What is the hidden score of each row? Scores go from 0 to 40, and 20 is about the middle. The score is a weighted sum of the row's numbers plus the product of two more (or one squared), each taken from its middle value.
[ 0.48  0.3  -0.02  0.51 -1.18  0.33  1.65  0.76  0.34 -1.04 -0.87  0.68
  0.57 -1.81  0.63  0.47] -> 24
[ 1.39  0.62  0.22  1.36 -0.84 -0.64  1.56  0.35 -1.01 -0.77 -0.08  0.49
 -0.44 -1.57  0.38  0.95] -> 17
[-0.9   0.72 -1.71 -1.02 -0.09  0.    0.59  1.38  0.21  0.3  -2.18 -1.01
  1.06 -0.4  -0.64 -0.37] -> 16
[-0.98 -1.48  0.82  0.18  0.44  0.06 -0.59  0.   -0.17  0.4   1.12  0.08
 -0.85  1.84  0.01 -0.42] -> 24
[-0.8  -0.07 -0.79 -2.03  0.31  0.78 -0.99 -0.35  1.34  0.5  -1.08  0.18
  1.86  0.44 -0.3  -0.03] -> 22
[-1.05 -0.53 -0.32 -1.82  0.96  0.93 -1.63 -0.51  1.24  0.91 -0.38  0.08
  0.04  0.95 -0.4  -0.32] -> 26
[ 0.78  0.14  1.53  1.74 -0.83 -1.18  0.78 -0.16 -1.45 -0.9   0.94  1.37
 -0.83 -0.29  0.74  1.39] -> 23
[-0.16  0.12  0.75 -0.02  1.03 -0.03 -1.82 -0.9  -0.59  0.41  1.49  0.48
 -0.36  1.5  -0.39  0.41] -> 22
[ 0.02 -1.24  0.56  0.73 -0.14  0.3  -0.15 -0.17  0.52  0.53  0.86 -0.2
 -1.95  0.8  -0.08 -0.99] -> 30
[-0.09 -1.17 -0.6   0.5  -1.07  1.17  1.45  1.06  1.63 -0.12 -0.8  -1.23
 -1.48 -0.38  0.24 -1.77] -> 27
[-0.9   0.3  -0.95 -0.89 -1.21 -0.07  0.87  0.62  0.13 -0.66 -1.74 -0.01
  1.38 -0.02  0.75  0.38] -> 18
[-0.62  0.94 -0.67  0.22 -0.35 -0.28  1.27  1.22 -0.95 -0.2  -1.2  -0.2
  0.22 -0.23 -0.78  0.78] -> 26
[ 1.37  0.73 -0.5   1.55  0.94 -0.9   0.7   1.11 -0.71  0.21  0.12 -1.21
 -1.2  -1.05 -0.49 -0.32] -> 13
[-1.14 -0.41  0.2  -0.58  0.33  0.06 -1.04 -0.16 -0.67  0.68  0.78 -0.21
 -0.59  1.66 -0.88 -0.21] -> 26
[-0.53 -2.18  0.1   0.25 -0.55  0.74  0.    0.65  1.07  0.46 -0.18 -0.88
 -1.11  1.1   0.25 -1.34] -> 23
[-0.98 -0.31 -0.31 -1.61 -0.05  0.48 -1.43 -0.31  0.99  0.47 -0.39  0.64
  1.14  0.94  0.53  0.53] -> 20
[-0.73 -1.23  1.18  0.72 -0.44 -0.02  0.16  0.14 -0.7  -0.07  1.    0.79
 -1.2   1.67  0.35  0.3 ] -> 27
[ 0.18 -0.03 -0.66  0.64  0.95  0.23 -0.15 -0.09  0.85  0.78  1.21 -1.48
 -1.23  0.22 -0.92 -2.04] -> 23
[ 0.75 -0.5   1.81  1.53 -1.53 -0.88  1.06  0.05 -0.92 -1.3   0.53  1.85
 -0.44 -0.52  1.3   1.49] -> 20
[ 0.03  1.61 -0.49 -0.83  0.02 -0.61  0.13 -0.15 -0.47 -0.39 -0.76  0.8
  1.43 -0.99 -0.12  1.09] -> 19
[-0.7  -1.9   0.13 -0.53 -0.92  1.38  0.52  0.82  1.5  -0.25 -0.97 -1.07
 -0.59  0.41  0.83 -1.61] -> 27
[ 0.85 -1.92  1.09  0.39 -1.27  0.69  0.36 -0.13  1.64 -0.6   0.62 -0.12
 -0.24 -0.6   1.69 -1.25] -> 20
[-0.38  1.25 -0.64 -0.7  -0.55 -0.15  0.88  0.22  0.13 -0.74 -1.67  0.19
  1.18 -0.57 -0.01  0.75] -> 30
[-0.72 -1.34  0.05 -0.34  0.33  0.91 -0.88 -0.48  0.89  0.29  0.57 -0.7
 -1.13  1.62 -0.01 -1.17] -> 27
[-0.21  0.26 -1.19 -0.49  1.24  0.93 -0.98 -0.02  0.29  1.57  0.42 -0.98
 -0.9   0.53 -1.74 -0.93] -> 22
[ 0.43  0.65 -0.77  1.22 -0.45 -0.27  1.85  1.04 -0.27 -0.38 -0.89 -0.49
 -0.59 -1.28 -0.01  0.11] -> 26
[-1.59 -0.01 -1.   -2.22  1.09  1.1  -1.3  -0.21  0.54  0.44 -0.83 -0.4
  1.38  0.6  -1.32 -0.53] -> 18
[-0.57 -1.61  1.14 -0.57 -1.9   0.79  0.74  0.4   1.15 -1.03 -0.67  1.6
  0.7  -0.34  2.06  0.48] -> 18
[-1.2  -1.74  0.34 -1.41 -1.48  1.68  0.54  0.29  1.02 -0.75 -0.8   0.43
  0.59  0.74  1.31 -0.04] -> 21
[ 1.21 -0.71  1.98  1.39  0.05  0.15  0.41 -0.46  0.19 -0.42  1.5   0.24
 -1.42 -0.86  0.85 -0.5 ] -> 29
[ 0.2   0.39 -0.31 -1.38 -0.6   0.6  -0.59 -0.76  0.56 -0.47 -0.82  1.04
  1.67 -1.05  0.55  0.74] -> 13
[ 1.14 -0.5  -0.29  0.48  0.68  0.95 -0.25 -0.19  0.79  0.65  0.84 -1.1
 -0.95 -0.66 -0.06 -1.39] -> 10
[-0.04 -0.42  0.89 -0.23 -0.88 -0.18  0.27 -0.22 -0.17 -1.61 -0.92  1.31
  1.26  0.25  1.57  1.79] -> 17
[-0.07  1.15 -1.43  0.98  0.3  -0.7   1.36  1.19 -0.84  0.06 -0.77 -1.02
 -0.41 -0.57 -0.92 -0.14] -> 23
[-1.36  0.31 -2.17  0.07  1.05  0.04  0.36  1.64 -0.55  1.51 -0.44 -2.22
 -0.92  1.03 -2.16 -1.21] -> 19
[ 0.81 -0.14  2.19  1.13 -0.73 -1.07  0.71  0.2  -1.43 -1.26  0.45  1.77
 -0.28 -0.04  1.25  2.08] -> 18
[-0.54 -1.45 -0.1   0.83 -0.47  0.69  0.96  0.29  2.03  0.59  0.76 -1.01
 -1.25  0.1   0.53 -1.93] -> 35
[-0.3  -0.55  0.51 -1.39 -0.91  0.89  0.21 -0.35  1.36 -0.52 -0.64  0.31
  1.33 -0.68  1.17 -0.07] -> 27
[-1.    0.99 -0.19 -0.48  1.37 -0.54 -1.69 -0.59 -1.22  1.08  1.17  0.31
  0.13  1.28 -1.04  0.63] -> 22
[ 2.39  0.81  1.22  1.06  0.02 -1.39  0.16 -0.64 -1.5  -0.64  0.48  1.26
  0.37 -1.72  0.58  1.71] -> 8
[ 0.12  1.07 -1.08 -1.24 -0.13  0.09 -0.38 -0.46  0.87 -0.35 -1.23 -0.27
  1.53 -0.77 -0.12 -0.18] -> 18
[ 0.2  -2.36  1.    1.48 -2.1  -0.34  1.48  1.   -0.14 -1.49  0.06  0.86
 -1.14  0.51  2.11  0.61] -> 3
[-0.69 -0.44  0.7  -1.5  -0.15  0.3  -1.25 -1.02  0.46 -0.48 -0.08  1.45
  1.65  0.55  0.73  1.07] -> 15
[-1.43 -0.76 -0.23 -2.07 -0.03  1.12 -1.38 -0.58  0.94 -0.09 -0.44  0.93
  1.46  1.26  0.1   0.26] -> 16
[-0.85 -0.1  -0.83 -1.28 -0.69  0.73  0.88  0.88  0.33 -0.47 -2.02  0.01
  1.19 -0.46 -0.22  0.17] -> 20
[-0.7  -0.8  -1.29  0.26  1.22  0.52  0.34  0.86  0.57  1.13 -0.21 -2.34
 -1.16  0.64 -1.61 -2.02] -> 25
[-0.81 -1.54  1.01 -0.79  0.73  1.22 -1.24 -0.59  1.32  0.74  0.51  0.21
 -0.43  1.43  0.75 -0.21] -> 35
[-1.91  0.13 -1.11 -1.39 -0.45  0.26  0.4   0.81  0.63 -0.22 -1.81 -0.69
  1.1   0.74 -0.28 -0.45] -> 29
[ 0.09  0.47  0.04  0.82  1.12 -0.89 -0.79  0.14 -1.63  0.4   0.88 -0.23
 -1.01  0.76 -1.1   0.25] -> 15
[ 1.12  1.54  0.61 -0.15 -0.07 -1.25 -0.6  -1.43 -1.07 -0.59  0.32  1.41
  1.36 -0.87  0.29  1.57] -> 16
[ 1.18  0.71 -0.8   1.36  0.35 -0.38  0.93  0.71 -0.12  0.33  0.35 -1.48
 -1.25 -1.28 -0.23 -1.45] -> 8
[-1.05 -0.88 -0.32  0.08  0.23 -0.07 -0.5   0.35 -0.25  0.95  0.85 -0.62
 -1.03  1.89 -0.58 -0.72] -> 24
[ 1.5   0.44  0.51  1.74  0.06 -0.27  1.04 -0.12  0.23 -0.51  0.8  -0.3
 -0.64 -1.8   0.54 -0.67] -> 20
[-0.25  1.36 -1.22 -1.3   0.75 -0.28 -0.54 -0.65 -0.19  0.   -1.01  0.22
  1.52 -0.15 -0.48  0.66] -> 21
[-1.1  -0.61 -1.82 -0.38  0.11  0.71  0.94  1.58  1.35  0.88 -1.28 -2.64
 -0.75  0.5  -1.14 -2.27] -> 26
[ 0.7   0.27  0.35 -0.31 -1.11 -0.21  0.54 -0.15  0.12 -1.4  -0.93  1.29
  1.33 -1.07  1.47  1.14] -> 14
[ 1.19  0.3   1.04 -0.45  0.58 -0.41 -1.75 -1.7  -0.64 -0.02  1.15  1.15
  1.11  0.59  0.53  1.17] -> 13
[ 1.13  1.59 -0.01  0.54 -0.02 -1.01  0.6  -0.16 -1.38 -0.67 -0.16  0.62
  0.48 -1.49 -0.24  1.3 ] -> 16
[ 2.03  0.42  0.8   1.5   0.25 -0.53 -0.1  -0.52 -0.72  0.28  1.15 -0.07
 -1.11 -0.88  0.49  0.1 ] -> 12
[-1.05  0.47 -1.36 -1.87  1.03  0.67 -1.31 -0.26  1.46  0.87 -0.56 -0.88
  0.4   0.32 -1.37 -1.39] -> 26
[-0.78  0.23 -1.1   0.9   0.22 -0.03  1.65  1.74 -0.9   0.65 -0.76 -1.71
 -1.08  0.02 -1.28 -0.46] -> 24
[ 0.08  0.72 -1.34  0.66  0.97 -0.6   1.64  1.64 -0.76  0.9  -0.91 -1.96
 -0.66 -1.05 -1.25 -0.91] -> 17
[ 1.   -0.87  1.89 -0.15 -0.77 -0.12 -1.31 -1.91  0.84 -0.5   1.46  1.71
  1.06  0.49  1.71  0.63] -> 23
[-0.35  1.4  -1.23 -0.38  1.15 -0.81 -1.27 -0.57 -1.39  0.85  0.84  0.06
 -0.18  0.65 -1.32  0.18] -> 12
[ 1.1  -2.11  1.75  1.17 -0.64  0.56 -0.21 -0.26  0.11 -0.18  1.35  0.42
 -1.28  0.43  1.23 -0.38] -> 15
[-0.58 -0.01  0.05 -0.58  1.86  0.24 -1.6  -0.45  0.03  1.19  0.76 -0.66
 -0.22  0.62 -1.35 -0.88] -> 23
[ 1.67 -0.94  2.15  0.33 -0.83 -0.63 -0.77 -1.19 -0.12 -1.03  1.42  1.76
  0.67  0.19  1.47  1.41] -> 6
[ 0.61 -0.15  1.41 -0.55  0.11 -0.13 -1.62 -1.12 -0.55  0.04  1.08  1.51
  0.38  0.68  0.31  0.91] -> 15
[-0.98  0.53 -1.66 -1.43  1.53  0.31 -0.95  0.12  0.42  1.28 -0.9  -1.59
  0.17  0.18 -2.08 -1.35] -> 23
[-0.12  0.39 -0.07 -0.62 -0.73  0.45  0.81 -0.17  1.21 -0.97 -0.63  0.14
  1.37 -1.37  0.81 -0.34] -> 23
[-1.36  0.59 -0.85 -0.79  0.63 -0.3  -0.33  1.12 -1.49  1.35 -0.62 -0.4
 -0.24  1.13 -1.81  0.19] -> 19
[-0.24 -0.7  -0.48  1.29 -0.33 -0.07  1.5   1.28  0.1   0.4  -0.15 -0.62
 -1.82 -0.24 -0.31 -0.5 ] -> 28
[ 1.02  1.08  0.57  1.22 -0.83 -1.01  1.21  0.35 -1.98 -1.11 -0.25  1.23
 -0.17 -0.98  0.64  1.97] -> 16
[-1.62  1.17 -1.82 -1.18  0.27 -0.43  0.42  0.75 -0.34  0.22 -1.83 -0.97
  1.1   0.74 -1.32 -0.19] -> 26
[-0.07  1.4  -0.38 -0.38  1.31 -1.3  -0.71 -0.44 -1.41  0.31  0.05  0.76
  1.02  0.28 -0.47  1.59] -> 16
[ 1.32  1.07 -0.18 -0.42  0.3   0.31  0.68  0.27 -0.17 -0.65 -1.46  0.25
  1.02 -2.03  0.33  0.6 ] -> 13
[ 1.95  0.81 -0.8   1.11  0.2  -0.61  0.93  0.46 -0.53 -0.25 -0.14 -0.48
 -0.01 -1.52  0.07  0.43] -> 6
[ 1.38 -0.06  1.51 -0.62 -0.35  0.14 -1.53 -1.45 -0.18 -0.01  0.75  1.49
  1.1   0.07  0.78  1.08] -> 12
[-1.38  0.17 -1.01 -0.86  1.57 -0.37 -1.48 -0.24 -0.3   1.15  0.36 -0.5
  0.26  1.83 -1.22 -0.52] -> 21
[ 1.7   1.19  0.13  1.44  0.82 -1.1  -0.11 -0.8  -1.66  0.1   0.83 -0.14
 -0.28 -1.01 -0.2   0.73] -> 9
[ 1.13  0.25  1.05  1.76 -0.17 -0.89  0.94  0.54 -1.96 -0.95  0.88  0.97
 -1.21 -0.06  0.09  1.23] -> 12
[ 1.49  1.12  0.58  0.82 -0.27 -0.88  0.82 -0.17 -1.86 -0.69 -0.05  1.14
  0.01 -1.04  0.32  1.84] -> 14
[ 0.75  0.97 -0.31  0.05  1.78 -0.09 -1.35 -0.75 -0.41  1.45  0.8  -0.33
 -0.16 -0.07 -1.18  0.09] -> 18
[-0.43  0.11 -0.17 -1.89  1.43  0.82 -1.5  -0.82  1.27  0.9  -0.42 -0.19
  1.2   0.42 -0.47 -0.19] -> 27
[ 0.79  1.3   1.03 -0.18  0.66 -1.28 -1.24 -1.46 -1.16 -0.33  0.68  1.42
  1.02 -0.5  -0.26  1.89] -> 19
[ 0.34  0.88 -0.59 -1.69  0.72  0.76 -0.31 -0.42  0.9   0.01 -1.7  -0.45
  1.34 -1.06 -0.39 -0.02] -> 23
[ 0.68  0.83  0.27 -1.21  0.68  0.31 -1.2  -1.22  0.56 -0.33 -0.35  0.95
  1.74 -0.76  0.14  0.77] -> 20
[-0.53  0.52 -0.09 -1.   -0.75  0.04  0.43  0.09  0.53 -1.09 -1.29  0.69
  1.66 -0.45  1.02  0.64] -> 23
[ 2.45  1.42  1.22  0.98  0.2  -0.96  0.08 -0.88 -1.72 -0.28  0.88  0.91
  0.01 -1.62  0.35  1.26] -> 8
[-0.07 -0.34  0.44 -0.84  0.9   0.53 -1.77 -1.07  0.51  0.92  0.55  0.18
 -0.43  0.97 -0.43 -0.07] -> 27
[ 0.38 -0.21  0.91 -1.01  0.34  0.25 -1.91 -1.4   0.19  0.46  0.46  1.6
  1.14  0.71  0.7   1.42] -> 18
[-0.06  0.52 -0.19  1.13 -0.72 -0.85  1.65  1.36 -1.45 -0.8  -0.76 -0.23
 -0.17 -0.32  0.15  1.15] -> 19
[-1.18 -1.47 -0.43 -0.57 -0.33  0.98 -0.21  0.49  0.97  0.86 -0.1  -1.33
 -0.96  1.17 -0.79 -1.64] -> 27
[ 0.18 -0.71  0.93 -0.59 -0.99  1.29  0.53 -0.17  1.88 -0.78 -0.73  0.28
  0.7  -1.09  1.58 -0.72] -> 27
[-0.81  0.05 -0.3  -0.26 -0.69 -0.07  1.    0.71  0.76 -0.81 -1.31  0.01
  1.43 -0.62  0.75  0.13] -> 25
[-0.06 -0.56  1.02 -1.4  -0.63  0.42 -0.83 -0.97  0.78 -0.66 -0.4   1.49
  1.64 -0.21  1.25  1.04] -> 18
[-1.14 -0.28 -1.15  0.48  0.87 -0.06  0.27  1.24 -0.02  1.63 -0.33 -1.7
 -1.39  1.34 -1.71 -1.04] -> 33
[ 0.76  0.43 -0.49  1.3   0.54 -0.81 -0.08  0.16 -1.54  0.66  1.09 -0.6
 -1.53  0.07 -0.47 -0.38] -> 7
[ 0.65 -0.51  1.57 -0.1   0.31  0.04 -1.84 -1.47  0.37  0.46  1.74  1.11
 -0.11  1.    0.06  0.09] -> 24
[ 1.26  1.17  0.69  0.72 -0.67 -1.28  0.77 -0.15 -0.89 -0.95  0.15  1.32
  0.64 -1.13  1.12  1.74] -> 17
[ 0.92 -0.69  1.64  1.07  0.64 -0.43 -0.98 -0.67 -0.36  0.05  1.95  0.28
 -1.28  1.    0.4   0.36] -> 23
[ 1.63  1.01  0.13  1.45 -0.47 -1.14  1.24  0.29 -2.1  -0.9   0.35  0.69
 -0.15 -0.92  0.37  1.21] -> 4
[-0.87 -0.14 -1.2  -1.23 -0.38  0.59  0.2   0.48  0.67 -0.04 -1.68 -0.66
  1.15 -0.33 -0.18 -0.24] -> 17
[ 0.45 -0.07  1.04 -0.89  0.31  0.21 -2.02 -1.23 -0.69  0.11  0.89  1.5
  0.55  1.07  0.57  1.41] -> 12
[ 1.05  1.09 -0.15 -0.55  0.08 -0.39 -0.67 -1.09 -0.35 -0.57 -0.61  0.38
  1.22 -0.85  1.06  1.06] -> 11
[-0.85 -1.6   0.41 -0.67 -0.71  1.44 -0.16 -0.26  1.68  0.3   0.4  -0.53
 -0.36  0.77  0.71 -1.87] -> 30
[ 0.7   0.54 -0.5  -1.11 -0.33  0.64 -0.21 -0.71  1.63 -0.33 -0.68  0.08
  1.06 -1.32  0.32 -0.86] -> 18
[-1.16 -1.91 -0.65  0.02 -0.26  0.78 -0.36  0.45  1.24  0.9   0.38 -1.02
 -1.06  1.66 -0.02 -1.61] -> 23
[-0.94  0.5  -0.92 -2.08  0.4   0.85 -0.77 -0.2   1.24  0.11 -1.03 -0.64
  1.9  -0.49 -0.93 -0.68] -> 19
[ 0.91  1.04 -0.58  0.84  1.95 -0.35 -0.67 -0.75 -1.24  0.74  0.9  -0.56
 -1.01  0.39 -0.82  0.27] -> 18
[ 1.03  1.41 -1.35 -0.18  0.93 -0.14 -0.1   0.2   0.46  0.83 -0.96 -1.72
  0.19 -1.49 -1.04 -1.07] -> 9
[-1.47  0.57 -1.18 -0.09  0.46 -0.55  0.69  1.18 -1.22  0.64 -1.22 -0.92
 -0.05  0.9  -1.36  0.53] -> 28
[-2.01 -0.99 -1.14 -0.84 -1.09  0.42  0.41  1.45  0.86  0.42 -1.54 -0.83
  0.34  1.44 -0.04 -0.48] -> 27
[ 0.17 -0.35 -0.56  0.57  0.89  0.4  -0.29  0.08  0.85  1.32  0.7  -1.69
 -1.96  0.24 -1.13 -1.69] -> 28
[ 0.58 -0.2   1.01  0.84  0.33 -0.23 -0.52 -0.09 -1.67  0.05  1.16  0.64
 -1.31  0.82 -0.5   0.78] -> 14
[ 0.4  -0.03  1.17  1.72  0.68 -0.75  0.43  0.13 -1.02 -0.32  1.25  0.45
 -1.58  0.3  -0.04  0.35] -> 25
[-0.63 -2.2   0.35 -0.08 -0.61  1.03  0.08  0.52  0.79  0.6   0.34 -0.52
 -1.53  0.69  0.09 -1.36] -> 20
[-0.72  0.79 -0.44 -0.26  1.28 -0.11 -0.29  0.24 -2.13  0.26  0.16 -0.24
 -0.24  1.07 -1.33  0.76] -> 15
[-0.37  1.15 -1.1   0.67  0.61 -0.53  0.88  0.75 -1.05  0.44 -0.5  -0.55
 -0.29 -0.56 -1.01  0.29] -> 25
[-1.07 -1.11 -0.37 -1.47  0.15  0.75 -0.8  -0.17  2.55  0.36 -0.59 -0.85
  0.41  0.22  0.16 -1.51] -> 29
[-0.53 -2.24  2.52 -0.05 -0.65  0.45 -0.11 -0.37  0.96 -0.88  0.56  1.29
  0.38  0.59  2.3   0.37] -> 33
[ 0.59 -1.15  0.05  1.33 -0.04  0.69  1.15  0.64  1.52  0.03  0.06 -1.05
 -1.49 -0.56 -0.03 -1.55] -> 33
[ 1.92 -0.92  2.28  1.4  -1.32 -0.52  0.51 -0.52 -0.32 -1.61  1.31  1.64
 -0.9  -0.83  1.98  0.79] -> 9
[-1.62 -0.34 -1.48 -0.07  0.25  0.13  0.28  1.48 -0.44  1.14 -0.42 -1.67
 -0.91  1.72 -1.94 -1.22] -> 23
[-0.89 -0.87  0.07 -0.64 -1.43  0.23  0.72  0.68 -0.33 -1.49 -1.35  1.16
  0.38  0.16  1.1   1.18] -> 7
[ 0.73  1.25 -0.59  0.99 -0.42 -0.89  1.34  0.89 -0.37 -0.15 -0.65  0.09
  0.27 -1.71  0.28  0.48] -> 17
[-1.13  0.9  -1.48 -1.2   0.75 -0.31 -0.89  0.28 -1.38  0.59 -0.93 -0.43
  0.3   1.14 -1.82  0.1 ] -> 16
[ 0.95 -0.14  1.34  0.61 -0.91 -1.1  -1.05 -0.85 -1.98 -0.76  1.14  1.98
  0.11  0.97  0.51  2.28] -> 4
[-0.52  0.6  -1.27 -1.28  1.24 -0.01 -1.47 -0.43  0.5   1.14  0.01 -1.04
  0.06  0.4  -1.42 -1.2 ] -> 18
[ 0.48 -1.02  2.04  1.54 -0.92 -0.66  0.84  0.51 -0.79 -1.1   1.13  1.5
 -1.01  0.39  1.05  0.88] -> 12
[-0.36 -0.59  0.44 -0.14  0.93  0.73 -1.25 -0.9   0.52  0.74  1.5  -0.22
 -0.91  1.63 -0.4  -0.7 ] -> 29
[ 0.55  1.08 -0.28 -0.98  0.57  0.01 -0.16 -0.52  0.4  -0.71 -1.25  0.22
  1.96 -1.53  0.14  0.6 ] -> 19
[ 0.18 -1.3  -0.69  0.59 -0.11  0.99  0.97  0.98  1.28  0.71 -0.22 -1.84
 -1.71 -0.04 -0.41 -1.93] -> 23
[-1.64 -0.24 -0.85 -1.33  0.97  0.34 -1.49 -0.06  0.96  0.87 -0.14 -0.89
 -0.04  2.03 -1.12 -1.13] -> 30
[ 2.07  0.74  0.77  1.6  -0.18 -0.78  0.6  -0.6  -0.81 -0.56  0.78  0.94
 -0.36 -1.41  0.58  1.28] -> 19
[-1.05 -1.71  0.11 -1.19 -1.03  0.81 -0.73 -0.3   0.83 -0.39 -0.15  0.14
  0.62  1.45  1.11 -0.56] -> 19
[ 1.63  0.02  1.47  1.97  0.11 -0.87 -0.12 -0.8  -0.78 -0.9   1.83  1.02
 -1.19 -0.3   0.45  0.61] -> 18
[-1.33  0.48 -0.09 -0.15  0.43 -0.89 -0.16  0.27 -1.17 -0.01 -0.43  0.48
  0.41  1.26 -0.76  1.19] -> 28
[-0.9  -0.82  0.34 -0.44  0.74  0.54 -1.27 -0.42 -0.15  0.86  0.62 -0.22
 -0.7   1.52 -0.81 -0.26] -> 26
[-0.52 -0.86 -0.13 -1.65 -0.32  0.86 -1.15 -0.59  1.1  -0.42 -0.96  0.88
  1.69  0.33  0.87  0.66] -> 12
[-2.06 -0.58 -0.89 -1.3  -0.3   0.29  0.47  0.87  0.74  0.33 -1.75 -0.6
  1.11  0.64 -0.05 -0.44] -> 30
[-0.68 -0.29 -0.29  0.94 -0.62  0.03  1.62  1.06 -0.21 -0.4  -0.33  0.1
 -0.99 -0.18  0.28  0.35] -> 27
[ 0.81 -0.04  2.33  0.96 -0.6  -1.25  0.02 -0.73 -1.14 -0.78  1.12  2.25
  0.4   0.01  1.08  2.11] -> 22
[ 0.66  1.01  0.89  0.79 -0.91 -0.65  0.89 -0.04 -0.6  -1.41 -0.04  1.68
  0.29 -1.12  1.11  1.33] -> 25
[-0.42  0.73 -1.04  0.52 -0.77 -0.28  1.79  1.3  -0.24 -0.3  -0.72 -0.64
  0.04 -0.94 -0.21 -0.21] -> 19
[-0.75  0.25 -1.27 -0.99  1.14  0.15 -1.29  0.22  0.53  0.86 -0.3  -1.4
 -0.02  1.09 -1.21 -1.41] -> 19
[ 0.3  -0.36  1.08 -0.02  0.8   0.72 -1.04 -1.11  1.09  0.76  1.23 -0.11
 -0.61 -0.13 -0.6  -1.28] -> 32
[-1.15 -0.97 -0.4   0.76 -0.37 -0.15  1.24  1.28 -0.76 -0.09 -0.48 -0.7
 -1.17  0.68 -0.53 -0.11] -> 21
[-0.73  0.04 -0.01 -0.96  0.59  0.79 -1.66 -0.27 -0.26  0.56  0.49  0.14
 -0.13  1.8  -0.16  0.2 ] -> 19
[ 1.39  0.09  0.57  0.81 -1.03 -0.4   1.39  0.27  0.81 -1.02 -0.25  0.26
 -0.12 -1.99  1.04  0.25] -> 20
[ 0.66  1.99 -0.55 -0.66  0.54 -0.48 -0.25 -0.66 -0.29 -0.05 -0.46 -0.4
  1.32 -1.19 -0.49 -0.06] -> 11
[-1.99 -0.85 -0.51 -0.3  -1.54  0.18  0.72  1.25 -0.08 -0.26 -1.16 -0.02
  0.16  1.25  0.22  0.08] -> 25
[-1.86 -0.58 -0.76 -0.26  1.04  0.45  0.    0.77  0.39  1.06 -0.02 -1.51
 -0.91  1.68 -1.67 -1.25] -> 35
[ 0.98  0.78 -0.5   1.13  0.38 -0.72  1.17  0.66  0.82 -0.02 -0.53 -1.25
 -0.48 -1.44 -0.29 -0.64] -> 31
[ 1.38  1.56 -0.14 -0.06 -0.06 -0.88  0.04 -0.68 -0.97 -0.84 -0.45  1.
  1.12 -1.5   0.4   1.47] -> 11
[ 0.14  1.84 -0.79 -0.12  0.33 -1.3  -0.72 -0.67 -2.08 -0.5   0.01  0.8
  1.11  0.43 -0.18  1.67] -> 8
[ 1.84  0.03  1.35  0.46 -0.69 -0.09  0.59 -0.9   0.48 -0.78  0.23  1.2
  0.48 -1.85  1.25  0.51] -> 20
[ 0.54 -1.06  0.8   0.98  0.76 -0.01 -0.43 -0.08 -0.86  0.29  1.37  0.18
 -1.46  0.79  0.02  0.  ] -> 11
[-0.7   0.85 -1.37 -0.13 -1.31  0.24  2.11  1.5  -0.15 -0.59 -1.58 -0.68
  0.51 -1.07 -0.23 -0.25] -> 16
[ 0.92 -1.    0.14  1.33 -0.46  0.63  1.02  0.63  1.73  0.32  0.08 -0.76
 -1.45 -0.98  0.47 -1.53] -> 29
[ 1.22 -0.49  0.59  1.57 -0.95 -0.05  1.41 -0.02  0.74 -0.87  0.96  0.63
 -1.08 -1.25  1.08 -0.16] -> 22
[ 0.36  1.07  0.35 -0.83 -0.09 -0.3   0.15 -0.19 -0.89 -0.63 -1.21  0.95
  1.3  -0.52  0.49  1.62] -> 19
[ 1.35 -0.12  1.73  0.75 -1.21 -0.38  0.18 -1.    0.34 -1.05  1.26  1.31
  0.2  -1.45  1.79  0.08] -> 20
[ 1.4   0.74  0.12  0.86  1.69 -0.2  -0.64 -1.35 -0.45  0.65  1.25 -0.4
 -0.49 -0.52 -0.98 -0.17] -> 24
[ 0.51  1.05 -0.53  0.42 -1.02 -0.57  1.57  0.94 -1.15 -0.75 -1.4   0.22
  0.23 -1.41 -0.05  1.09] -> 17
[-0.25  0.97 -0.19 -0.69 -0.05 -0.66 -1.14 -0.59 -1.54 -0.62 -0.08  1.47
  1.27  0.81  0.01  2.02] -> 9
[ 1.18  0.31 -0.19  1.1   1.25  0.02  0.04 -0.11 -0.32  1.03  1.13 -1.11
 -1.33 -0.67 -0.64 -0.93] -> 14
[-1.25 -0.21 -0.89 -1.57  0.51  0.35 -1.67 -0.16  0.16  1.03 -0.54 -0.34
  0.72  1.26 -0.98 -0.27] -> 17
[ 0.08 -0.12 -0.19 -0.08  1.1   0.59 -0.91 -0.35  0.4   1.12  1.   -0.6
 -1.18  0.44 -1.33 -1.04] -> 25
[-2.07 -0.73  0.5   0.18 -0.1  -0.41  0.25  0.27 -0.81 -0.08  0.68  0.38
 -0.32  1.73 -0.19 -0.2 ] -> 31
[ 1.    1.01  0.62 -0.04 -0.21 -0.7  -1.09 -0.89 -2.44  0.03  0.92  1.28
  0.2   0.25 -0.33  1.79] -> 3
[ 0.79  0.05  0.59 -0.03  0.53  0.17 -1.71 -1.34  0.39  0.49  1.58  0.54
 -0.67  0.56 -0.28 -0.23] -> 21
[-1.66  0.72 -1.03 -1.01 -0.53  0.23  0.89  1.18  0.47 -0.01 -1.43 -0.57
  1.06  0.09 -0.49 -0.32] -> 28
[-1.4   0.55 -1.24 -1.54  0.83  0.27 -0.18  0.48  0.86  0.24 -1.73 -0.8
  1.72  0.32 -0.89 -0.35] -> 29
[-0.42 -0.15 -0.02  0.26 -1.59  0.62  1.67  0.3   0.65 -0.82 -0.68  0.33
  0.39 -1.24  1.15 -0.07] -> 23
[ 0.35 -0.79  0.12  1.69 -1.21 -0.17  1.39  0.66  0.15 -0.66  0.91 -0.2
 -1.55 -0.49  0.37 -0.76] -> 18
